[[136 134 123 133 120 125]
 [138 142 131 143 119 122]
 [117 121 129 121 117 155]]
->
[[136 134 123 133 120 125]
 [117 121 129 121 117 155]
 [138 142 131 143 119 122]]

[[126 134 126 116 132 135 142 112 138 132]
 [137 129 121 128 133 129 100 128 109 121]]
->
[[137 129 121 128 133 129 100 128 109 121]
 [126 134 126 116 132 135 142 112 138 132]]

[[144 120 151]
 [147 124 146]
 [120 135 114]
 [139 107 119]
 [108 138 125]
 [136 145 113]
 [140 122 111]
 [107 144 130]
 [122 112 140]
 [119 127 138]]
->
[[140 122 111]
 [136 145 113]
 [120 135 114]
 [139 107 119]
 [108 138 125]
 [107 144 130]
 [119 127 138]
 [122 112 140]
 [147 124 146]
 [144 120 151]]

[[126 126 143 127]
 [132 109 125 134]
 [130 138 139 128]
 [125 122 101 127]
 [132 127 136 133]
 [124 126 110 123]
 [136 113 128 136]]
->
[[125 122 101 127]
 [124 126 110 123]
 [132 109 125 134]
 [136 113 128 136]
 [132 127 136 133]
 [130 138 139 128]
 [126 126 143 127]]

[[130 127 145 118 124 120 120 121 124 109 130 113 124]
 [115 129 142 121 128 119 119 118 129 125 133 125 121]
 [115 113 144 128 119 131 128 131 113 124 138 112 132]
 [144 109 117 130 115 136 134 117 107 114 116 127 127]
 [130 152 137 126 141 124 122 119 148 114 122 126 121]]
->
[[144 109 117 130 115 136 134 117 107 114 116 127 127]
 [130 152 137 126 141 124 122 119 148 114 122 126 121]
 [115 129 142 121 128 119 119 118 129 125 133 125 121]
 [115 113 144 128 119 131 128 131 113 124 138 112 132]
 [130 127 145 118 124 120 120 121 124 109 130 113 124]]

[[145 119 154 121]
 [103 115 153 114]]
->
[[103 115 153 114]
 [145 119 154 121]]

[[118 112 115 124 126 136 119 131 132 106 118 128 138 148]
 [115 115 121 115 127 132 126 137 133 103 134 133 133 146]
 [113 121 124 124 125 130 123 138 133 105 143 132 132 143]
 [116 116 118 120 127 134 124 134 133 106 124 129 135 147]
 [124 108 119 119 129 139 120 124 129 117 103 127 138 140]]
->
[[118 112 115 124 126 136 119 131 132 106 118 128 138 148]
 [116 116 118 120 127 134 124 134 133 106 124 129 135 147]
 [124 108 119 119 129 139 120 124 129 117 103 127 138 140]
 [115 115 121 115 127 132 126 137 133 103 134 133 133 146]
 [113 121 124 124 125 130 123 138 133 105 143 132 132 143]]

[[ 98 133 134 140 124 156]
 [148 116 126 127 131 119]]
->
[[148 116 126 127 131 119]
 [ 98 133 134 140 124 156]]
